In the rows, zero is written as 128.
The rows below fall into families. The same turns and mirrors carry the whole set onto itself and the rows of a family onto each other. For each named row, which other rows are in its family? Write them in the order they are listed.
These 18 rows form 3 families of 6 rows each.
G: [ 93 136 118 130 138 139 127 123 129 129  92 151 102 123 107 121 131]
Z: [103 134 148 135 111 156 129 128 150 112 107 124 119 149 132  99 142]
V: [129 119 110 139 134  93 136 114  91 144 111 147 110 118 120 169 113]
Q: [127 125  98 123 135 108 137 117  99 152 114 155 112 116 112 167 115]
W: [118 122  95 136 133 104 126 118  94 136 105 140 100 123  99 153 108]
S: [170 117 101 128 116 107 134 135  89 141 145 119 126 130 125 176 112]
P: [143 144 164 141 100 144 117 149 143 110 135 105 134 158 141 111 144]
J: [152 146 145 129 101 158 121 150 143 113 143 113 136 160 150 112 143]
C: [103 154 155 133 121 145 117 132 149 120 103 143 118 141 132 106 145]
X: [101 145 125 140 144 118 122 118 124 137  99 166  99 124 116 130 123]
F: [180 125 128 126  95 131 127 150 110 121 155  96 141 151 148 150 130]
T: [152 123 145 143 105 150 123 148 142  98 143  98 124 161 146 107 133]
B: [170 109 115 126 120 106 134 141  88 129 135 114 130 123 136 181 124]
N: [181 124 138 136 110 130 122 163 116 112 154  94 138 144 142 148 135]
U: [155 105  99 120 111 101 126 129  84 121 122 111 119 129 130 176 113]
D: [179 112 117 122 110 132 118 155 110 100 146  95 126 141 150 151 126]
K: [110 154 143 138 117 150 124 130 154 127 118 146 118 156 131  96 137]
Y: [ 95 142 121 131 128 126 135 110 130 147 101 165 109 132 116 126 126]

Same family as G: Z, W, T, U, D
Same family as N: V, P, C, X, B

The rows below fall into families. The same turns and mirrors carry the whole set onto itself and the rows of a family onto each other. For each named row, which other rows are in its family? Write them in the order they are listed.
These 32 rows form 8 families of 4 rows each.
reres: [181 157 117 101 134 124 171 167 135 126 146]
Sose: [189 153 115  88 129 120 182 159 145 116 149]
Zuv: [191 104 121 135 108 133 171 131 167 124 132]
kabad: [130 157 133 124 112 151 181 116 140  98 100]
tepu: [132 161 133  82 135 109 154 101 176 139 123]
mevil: [189 105 136 129 107 129 187 130 176 133 128]
ton: [188 108 114 133  98 126 173 135 170 136 127]
tun: [136 150 142 118 119 159 169 110 142 108  90]
Sir: [132 153 129  73 131 100 152 109 174 122 110]
govo: [187 154 119  92 126 121 190 159 141 141 143]
tir: [130 151 129  78 120 100 161  96 176 128 131]
zafas: [126 164 134  76 123 107 157 102 166 124 126]
bis: [137 160 146  83 132 110 150 102 179 131 118]
Lat: [133 147 125 120 131 147 177 108 145 100  86]
nud: [133 151 137 114 109 144 168 105 138 103  91]
diz: [190 157 110 107 130 122 184 161 144 132 145]
Vibo: [140 159 135 117 125 155 171 101 138 116  90]
Kugi: [188 150 110  97 129 116 169 161 145 132 152]
Gufes: [184 144 119  96 134 126 179 161 146 125 157]
Nenan: [125 162 133  88 136 103 161  98 173 124 126]
rutir: [129 163 127 121 123 148 176 108 146 108  91]
Zor: [190 153 103  93 130 127 187 155 146 122 147]
Bago: [128 153 135 124 113 149 175 100 149 104  98]
rap: [136 146 135 127 128 149 173 105 140 103  91]
Muke: [183 102 125 132 103 132 185 129 178 126 130]
Tufer: [130 150 138  73 127 112 153  98 175 121 119]
negim: [134 158 134  77 132  97 149 106 168 130 118]
kesu: [181 155 111  87 123 120 185 162 144 133 148]
Gudiv: [192 109 114 133 102 122 181 123 177 124 125]
lam: [185  99 122 131 109 124 165 120 172 134 131]
saf: [192 109 120 123 100 125 177 133 185 119 127]
fove: [196 101 128 120 105 126 173 129 173 127 134]

Same family as tir: reres, kabad, lam
Same family as Gufes: ton, nud, Nenan
Same family as diz: rutir, Tufer, fove
Same family as bis: Vibo, Zor, saf

The rows below fall into families. The same turns and mirrors carry the whole set onto itself and the rows of a family onto each other. For each named row, which other rows are in its family? Write them in the order they are listed.
These 18 rows form 3 families of 6 rows each.
bur: [147 117 143 157  95 123 141 122  95 160 183 126 126 139 134]
dezo: [ 95  95 152 133 142  91 140 158 112 165 150 110 140 171 129]
Mido: [134  84 164 104 136  90 129 107 144 167 155 139 138 153  84]
liset: [131 107 131 103  90 145 113 102 128 138 153 142 128 127 135]
kazok: [102  83 162 132 144 104 134 156 119 169 163 111 130 167 130]
kepip: [164 112 149 125 149 103 138 133  91 151 121 148 145 146 174]
muzik: [146 142 127 121 143  95 141  92 141 139 123 140 171 132 141]
lipe: [ 99  91 162 133 145  93 136 159 118 175 152 108 145 165 122]
vaka: [133 131 131 125 158  93 138  98 145 127 125 131 171 125 132]
Rosag: [164 119 145 125 152 106 138 136 102 152 113 140 153 143 172]
num: [126  95 160 100 151  94 130 121 148 174 150 147 142 152  89]
tuk: [126 109 126  99  96 140 116 102 131 130 146 142 123 133 134]
novuz: [170 120 149 134 160  97 144 137 110 156 117 135 144 155 166]
zes: [138 133 133 123 153  95 134 104 144 134 117 132 176 128 143]
tigub: [129  88 165 110 136  92 127 119 150 175 155 135 142 153  83]
tuv: [147 116 142 154  93 126 138 110 100 153 174 116 128 141 157]
sofik: [113 108 132  98  93 140 116  97 128 143 166 141 134 131 132]
zonu: [148 116 145 146  86 127 134 117  97 161 177 122 126 139 137]

Same family as vaka: bur, dezo, Mido, kepip, tuk
Same family as num: kazok, muzik, novuz, tuv, sofik

The rows below fall into families. The same turns and mirrors carry the whole set onto itself and the rows of a family onto each other. For each named row, which other rows are in its family? Write them in the order they are listed.
These 32 rows form 4 families of 8 rows each.
tebuk: [138 118 113 154 146 142 152 161 136 139 133 140 126 144 129 112 125 149
 134 167 134 145 161 124  78 154]
lino: [108 141 138 154 121 106 119 119 147 131 142 125 138 150 134  87 143 135
  80 138 124 132 134 107 151 103]
duse: [166 126 111 125 133 133 143 144 165 133 109 131 141 125 117 141 121 144
 156 147 164 142 147 100  78 159]
Vipiz: [124 155 124 146 104  85 114 105 139  84 156 136 143 133 108 113 143 128
 125  94 128 142 116 125 148  99]
lav: [154 120 102 119 140 141 183 161 131 119 128 137 104 131 124 142 102 151
 131 145 155 131 104 122  99 142]
Luvag: [123 168 114 138 114 114 105 105 144 131 123 112 172 135 117  99 133 106
 111  99 138 132 133  83 130 125]
Zura: [103 141 139 154 120 106 131 129 131 130 139 132 128 144 119  82 147 118
  82 139 125 121 132 117 144 105]
kego: [108 146 140 154 122  99 117 121 141 130 138 135 134 145 135  85 148 135
  80 139 124 123 131 120 140 102]
podas: [130 116 105 153 151 150 157 146 128 125 125 145 121 136 127 110 125 156
 146 173 135 148 147 117  87 149]
Vik: [158 131 107 123 132 130 141 141 170 134 111 129 147 121 112 145 130 146
 168 157 160 138 156 108  90 153]
luker: [133 109 105 148 135 150 156 149 131 127 136 153 124 136 128 111 116 166
 143 168 127 153 145 110  87 155]
lefed: [153 121  93 118 134 139 185 152 140 124 132 133  96 130 126 140  97 152
 135 146 160 144 107 117 105 132]
Bef: [122 167 122 132 108 107 111 111 145 144 118 122 167 131 106 100 153 105
 109 110 126 120 144  89 128 124]
toku: [127 146 117 136 103  80 113  99 143  84 158 132 149 127 105 121 134 129
 120  93 126 142 108 113 145 114]
Leku: [126 167 127 128 116 109 108 105 133 130 118 118 170 138 114 106 140 105
 113  96 148 132 125  84 130 114]
dodi: [162 146  95 126 124 128 139 153 167 137 118 124 149 125 106 147 125 145
 160 138 144 139 161 112  83 161]
zel: [158 135  82 115 108 138 158 134 151 103 154 154 129 126 136 137 114 156
 174 131 143 162 143 135 100 142]
kopo: [117 177 112 130 106 107 102 112 150 141 124 117 166 133 119  99 140 108
 107 107 140 121 136  90 128 121]
fik: [129 156 133 118 128  97 128 112 124 109 130 145 118 144 123 106 116 111
  95 108 136 114  80 120 143 113]
budu: [151 119 108 119 138 133 176 162 132 127 133 147 104 137 127 142  89 147
 121 150 154 139 111 131  99 145]
nefu: [157 133  77 117 103 138 163 141 140 102 162 151 132 130 130 140 117 159
 163 125 141 155 137 133  97 151]
sopi: [103 140 136 150 114 104 124 112 129 133 148 134 146 146 125  92 148 139
  88 135 121 136 133 102 151  99]
tugu: [125 157 136 120 132 103 128 109 133 112 131 148 118 143 135 107 119 110
  97 109 137 122  85 122 158 118]
divoz: [130 159 113 120  85  88 117 105 142  91 150 141 155 128 103 124 147 126
 114  89 126 142 120 118 136 109]
takab: [161 137  97 125 120 137 145 144 171 142 119 129 149 120 117 148 130 144
 160 148 160 129 159 115  93 161]
dakub: [157 139  81 114 106 127 158 145 145  97 153 159 132 127 121 147 101 158
 159 126 133 157 132 142  96 152]
fepi: [122 169 131 124 124 105 131 111 133 129 126 144 119 138 127 109 119 106
 103 112 139 116  93 119 167 109]
nid: [159 134  86 135 111 133 150 143 161  98 151 154 121 127 135 134 118 156
 172 130 140 164 146 137  95 151]
vud: [152 131  90 119 130 139 179 159 153 131 128 138  98 125 126 145  91 149
 141 147 153 140 109 113 111 148]
vul: [121 154 109 127  92  83 113 105 138  89 163 131 154 131 102 113 134 131
 118  94 124 137 112 111 135 109]
Repu: [135 116 113 157 146 152 154 152 135 127 125 146 127 136 127 116 130 158
 141 170 133 134 154 131  87 151]
moza: [124 158 129 117 114 104 138 119 123 103 130 149 117 141 123 109 121 107
  89 105 145 124  87 128 148 107]

Same family as Bef: tebuk, Zura, dodi, budu, divoz, dakub, moza
Same family as zel: lino, Luvag, podas, Vik, lefed, toku, tugu

